The rows of Z fall into 3 groups, which share some directions, and each row is roughly a mix of its group's hidden directions.
Z:
[[  2.0  22.2  15.5 -30.8  -5.5  40.6  -8.3  32.3   7.4 -17.8]
 [-15.4 -21.4  -0.5 -18.5  25.0  -7.2  30.2   6.2   7.1 -46.1]
 [  1.0  42.8 -20.1  -7.6  13.2   8.6 -20.7 -26.3   9.6 -32.9]
 [  7.0 -18.4 -15.6  19.0 -32.8  31.9 -10.7   3.2  40.3  -1.6]
 [-19.6 -29.2 -10.3   7.4  12.9 -11.5   0.1 -20.0  30.2  42.7]
 [-13.5  -5.6 -43.1  17.6  20.0  22.1  15.5  -4.5  36.1   0.0]
 [-20.9  18.4 -16.4 -10.4   5.2 -27.1 -38.5 -20.0 -31.9   4.6]
 [-28.8  20.9   0.3 -43.3  -3.5   1.4  16.4 -14.3 -34.6   2.9]
 [ -8.5  40.4  -7.0  13.4 -15.0  -8.3  48.0 -12.8  11.7  -0.6]
 [-27.4   0.2  -7.1 -26.5  -5.2 -28.1  35.8   7.0  27.5  20.8]
 [  8.6 -20.8  24.9  -6.7  11.0 -43.8 -24.1   6.3 -24.1  20.6]
 [-10.2  25.7 -38.0   0.4 -23.2  14.0  20.6 -23.6  27.1 -13.3]
 [-22.3   6.2  -6.5  -5.5  19.4 -16.5  49.0 -22.4 -17.4  19.3]
 [ 20.7  18.3   2.2 -18.9  30.6  28.4  -7.8 -15.1  10.8 -39.5]
 [ -5.9  21.2 -18.9  27.0 -17.3 -29.2  27.4 -32.2  18.1  -0.4]
 [ 35.1  -5.5  11.8   4.2 -15.4 -13.0 -45.8 -16.1 -21.7 -13.7]
 [-59.0 -18.1 -13.9  -3.0 -11.3  -7.5 -16.4 -10.7  10.1 -12.6]
 [  7.8  21.7 -14.4   6.8 -13.3   6.3 -52.6 -10.3   5.6  30.5]
 [-33.9  30.2   1.5   1.0  -9.3 -31.5  19.0  29.4   2.6 -21.5]
 [  1.4  30.9   9.9  19.9  -2.0  -4.9 -39.6  20.1  -8.0  36.4]
 [  0.6  44.2  25.9  -9.1 -15.1  -2.4  22.2  20.3 -31.4  -2.1]
 [-29.0 -23.8 -12.3  -4.8 -28.3   8.1  -0.7 -13.2  40.2  24.5]
 [ 26.0   5.5  37.3  -7.5  12.0 -29.2 -16.3   1.9 -37.2  -6.3]
 [ 18.0   7.2  14.6  11.2 -24.3  22.1 -46.7  28.2   0.3  -8.4]
 [  1.9 -14.9  34.2  14.2  17.4  15.0  33.3  27.8  20.2  20.7]
 [ 22.6 -15.7  -4.4  35.8 -38.3  24.4 -10.8  20.8  11.9   5.2]
 [  7.3  13.0  17.4  12.7  17.3   1.6 -25.8  10.0 -14.3 -53.6]
 [ -9.9  38.0 -29.1 -28.3   2.5 -10.4  -8.2 -25.3  -4.8 -28.3]
 [ 32.2   0.7  -8.3 -22.0 -12.9  35.5   6.2 -34.7  10.9 -21.3]
 [  4.3   1.3  13.5 -10.8 -17.5  -9.8 -42.4  -9.8  32.0  34.5]
 [  4.8 -29.9  -5.7   3.7 -42.3  18.1 -32.5   5.0 -23.4  11.3]
 [ 18.4   7.7   0.1  10.1 -19.4   1.4 -45.4  25.8 -27.5 -21.7]
 [  8.7   4.7 -55.3  12.1 -10.4  -3.3  -4.1 -20.9 -30.5  -5.7]
 [ 31.2  24.3 -33.6   7.6   9.6  20.4 -16.4  20.7  -3.7 -29.5]
 [ 11.9   5.9  -2.4  -8.0  64.7 -11.2   2.5  10.2  -3.0 -12.7]
 [  3.9   1.1  23.9  12.8   4.8 -21.9  22.7  11.5 -48.8  23.8]
 [-22.2  22.5   2.6  -9.1 -49.7   6.3  10.4 -19.7  27.0  -4.1]
 [-14.5  44.2  12.9  16.6   2.8 -26.3   9.1  24.6 -21.7  19.4]
 [ 10.7 -16.5  19.9 -12.0 -42.6   8.7  27.3  20.1   0.8  29.4]
 [  3.0 -13.7  11.5  -0.9  -5.3  24.1  53.7  -9.7  30.2  -1.9]
 [-20.1  -4.1 -34.6 -16.7 -46.0 -15.6  -6.3  -5.7  11.6 -19.5]
 [ -1.1   4.5  25.3 -28.3  11.7  -4.5 -13.7  18.2 -51.9   3.6]
 [ 14.0  -3.0 -14.5 -54.5  22.3   4.9  -2.1 -14.3  18.9  19.0]
 [-21.9   4.8 -23.3 -21.4 -30.2 -18.6  26.1  -2.0   5.7 -36.8]
 [ 35.9  29.7 -21.5  16.7  19.1  27.0  13.6  10.6  -9.9 -20.8]
 [  6.9  47.0 -10.3 -10.6 -37.8  11.5  -4.4 -14.0  24.0  -2.5]
 [  4.1 -57.6  27.3   8.4  -8.3 -20.5  -7.9   7.7   5.4  -6.6]
 [ 24.7  41.8  -9.2   5.8  14.0  33.3  23.2  -6.3   4.5 -21.4]
 [ -9.7 -34.0 -16.0   0.3  22.7 -33.4 -18.2 -34.7  -8.7   9.6]
 [ 14.2  25.2 -29.7  11.9  35.2  20.3  16.2 -25.1  17.5 -11.2]
 [-36.8  -7.0 -13.4  29.1   1.8 -27.0  16.5 -21.6  16.0  26.1]
 [ 24.4 -39.0  25.1  14.1 -21.0  13.6  13.4  25.5  13.9 -15.5]
 [ 37.6  12.1  27.5  -6.3 -21.1  13.0  27.3   5.8 -30.2 -13.1]
 [ 24.7  -8.5  -4.3   7.9  12.2  10.8 -37.9 -13.6 -25.9  39.0]
 [ 26.8 -26.0 -16.0  52.4  -9.8  -2.6   1.1   8.5  -5.2  15.4]
 [ -5.1  27.7 -14.5 -12.8  37.6 -20.2  17.4 -24.7 -22.8  20.3]
 [-20.8  46.0   4.4  20.6  -0.1 -15.5  35.6 -13.0  11.9   5.1]
 [ 22.2 -32.6  33.2   2.7 -11.0  -5.2  29.8  15.5 -25.1 -16.5]
 [-12.5   2.5 -39.8  -2.9 -32.3  11.2  19.4   9.3 -35.6  13.7]
 [  1.4 -22.3 -18.3  -5.9   3.1 -36.1  -7.9 -11.1 -31.0  38.8]
 [ -2.1  -4.2   7.3   7.8  36.7 -26.7  -4.1  33.4 -36.9 -12.5]
 [-11.8  19.6  -2.1   6.1 -51.4 -15.1  -7.2 -27.2  23.0  -8.9]
 [  8.2  17.2  26.4  55.2  -9.0  14.5 -12.7   7.5 -14.0   4.8]
 [ -1.4  29.0  34.4  44.5   0.6  13.0   6.0   7.7  20.6  11.7]
 [ 32.0  15.4 -37.5  31.5  16.9  -5.7  -8.9   2.7  13.7 -24.2]
 [ 14.1 -42.0  -2.3 -21.6  40.8   6.8   2.4  -5.9 -20.5 -15.2]
 [-35.6  24.8   2.4  14.1  27.9 -28.3  31.4   0.9   8.6 -10.6]
 [-38.4  -3.8 -22.2  -2.3  19.4 -27.4 -34.2  -0.8   6.4  22.8]
 [ 36.1  -8.1   5.4  23.9  17.1 -12.8 -40.7  22.9  -0.6 -15.3]
 [-10.3 -26.7  -5.5   6.5  -9.8 -17.1 -37.5  23.3  -8.1  39.3]
 [ 15.3 -15.1  -2.1 -25.2 -43.6  -6.5   6.1  21.7 -25.0  25.7]
 [  8.4   9.3  -9.8  -5.6  29.0 -35.3  -8.2 -11.6 -45.3  14.6]
 [  5.2 -51.5  -0.9 -23.0   6.5  -0.1  36.6  -2.7 -10.8 -11.4]
 [ 24.8  -2.3  -1.1   0.4 -42.9  16.2 -34.2 -15.5  24.0  11.4]
 [-17.0  -0.7  46.4 -23.1  -0.8  -5.6 -15.0   1.2  39.6  -6.0]
 [-15.0   0.3 -35.9   3.1  14.5  17.2  47.6 -15.0  14.5  10.6]
 [  7.3  33.4   7.5 -44.1   4.9  -3.4   1.7  21.3  21.3  26.9]
 [ 13.9 -45.1 -15.2  22.7  -9.4  -8.0 -37.8  -6.6 -11.4  10.4]
 [ -1.1   0.6  34.7 -22.2  -0.7  38.2   6.5  39.8  -4.1   5.6]
 [  8.2  24.1  43.9 -21.4   8.2  -0.4 -18.3  33.0  -9.7 -14.7]
 [ 16.4   3.7   7.0 -34.6 -25.9  11.3  10.4   5.9  30.8  37.7]
 [  0.5  13.2 -23.9  -8.9   7.5 -28.4 -33.0 -15.3 -21.2  37.1]
 [ -9.2  33.5  18.3  12.8   5.1 -34.2  40.8 -12.4  10.4   2.7]
 [  1.9   8.6  -0.7   1.8  21.4 -17.2 -15.5 -34.3 -34.2 -37.7]
 [ -3.6 -22.7  10.7  13.1 -10.0  23.9  14.5  -7.5  40.0 -38.5]
 [-52.7  -2.0   3.3  -6.8  -5.8 -10.3 -30.3 -16.6   6.4 -25.1]
 [  9.0 -24.6 -10.5 -39.4  18.3  14.0 -31.5  -0.2  31.1   0.1]
 [-30.8  -8.0  -4.3 -31.3   3.3 -29.3   9.7  31.2  28.5   8.9]
 [  5.1 -18.3  10.2  15.6  15.1 -13.3 -51.9  -6.4  20.9 -23.6]
 [ 27.2  -2.7  -6.1 -41.8 -20.0  28.0 -19.7   3.5  16.6 -21.2]
 [ 13.7  -2.4  16.0 -21.2 -43.6   6.2  27.9 -11.0  -5.6  32.6]
 [  7.3 -11.5   1.6  17.2 -43.0  13.6   2.9  13.8 -40.3  22.2]
 [-19.1  -1.2 -15.2 -19.4 -34.0 -22.9  43.1  -7.1  11.8  11.9]
 [-12.8 -11.3 -30.4  29.1  -4.4 -17.6 -23.2 -26.4 -34.8   1.9]
 [-28.2 -17.8 -20.9 -30.2 -13.9  19.7  10.5 -20.7 -30.2  18.6]
 [ 17.5  17.3  16.9  -6.9 -32.7  11.0   7.6  34.6 -37.8  -5.7]
 [ -4.1 -27.0  -5.2  -1.4  21.2 -11.6  47.3   6.5   6.9  33.9]
 [ -9.5  32.4  20.8 -32.9 -11.5 -16.5 -31.4  -7.0   5.5 -26.7]
 [ 36.8 -37.2  14.9 -14.4   8.2  29.7  -6.1  -3.3  -1.8  26.0]
 [  0.7 -30.8  10.3  -1.8  23.2  13.1  40.3 -24.3  29.3  -1.1]
 [ 24.8 -42.6  23.2  14.6  29.9 -17.7  16.6   2.5   1.4 -12.9]
 [ 41.1   1.1  19.0  16.5 -17.2  40.6 -21.1  -5.4  -8.4   4.9]
 [-19.9  42.8 -33.0  -5.3  13.7  15.5  -3.6  -8.7  23.9  20.1]]
One row of each group comes first, with its name. Which group is each row after those in?
[ 14.6  25.0  -1.2   9.4 -14.9  29.1   0.6  15.5 -23.2 -45.4] => E
[ -4.9 -31.3 -12.5  31.8 -21.2  -7.2  23.2 -16.3 -15.1  33.7] => S
[  9.1 -32.4   4.2 -13.4 -15.7  23.7  28.8 -10.7  25.1 -33.5] => V

[ 18.0   6.3 -23.3  24.1 -34.4 -20.6 -35.6 -14.4  -7.8 -14.3] => S
[ -6.0   6.2 -38.0   0.0 -11.5  13.8  -4.7   5.2  29.9  45.2] => E
[-10.2 -24.0   8.5 -13.9 -25.0 -17.8 -39.4 -15.4 -32.8   9.2] => S
[-29.8 -12.3   8.6  -1.7  -4.8 -34.4  22.5 -37.9  -4.2  23.7] => S
[  9.2 -27.0 -11.9   4.1  59.0 -11.6  -9.4  -3.4  12.2  -2.6] => S
[-42.7  12.5  -5.7  -1.7  13.0 -41.3   7.3  22.4  13.7  14.3] => V
[ 40.6  11.1  45.7 -11.4  -0.4  -2.4  -0.2  -0.4  19.4  21.5] => E
[ 36.1 -31.1   6.6   2.2 -39.4   8.3   2.9   3.4  12.4  26.9] => E
[ -9.1  10.5  -4.4  15.3  -5.1  -6.2 -34.5  -2.6  21.4  51.7] => V
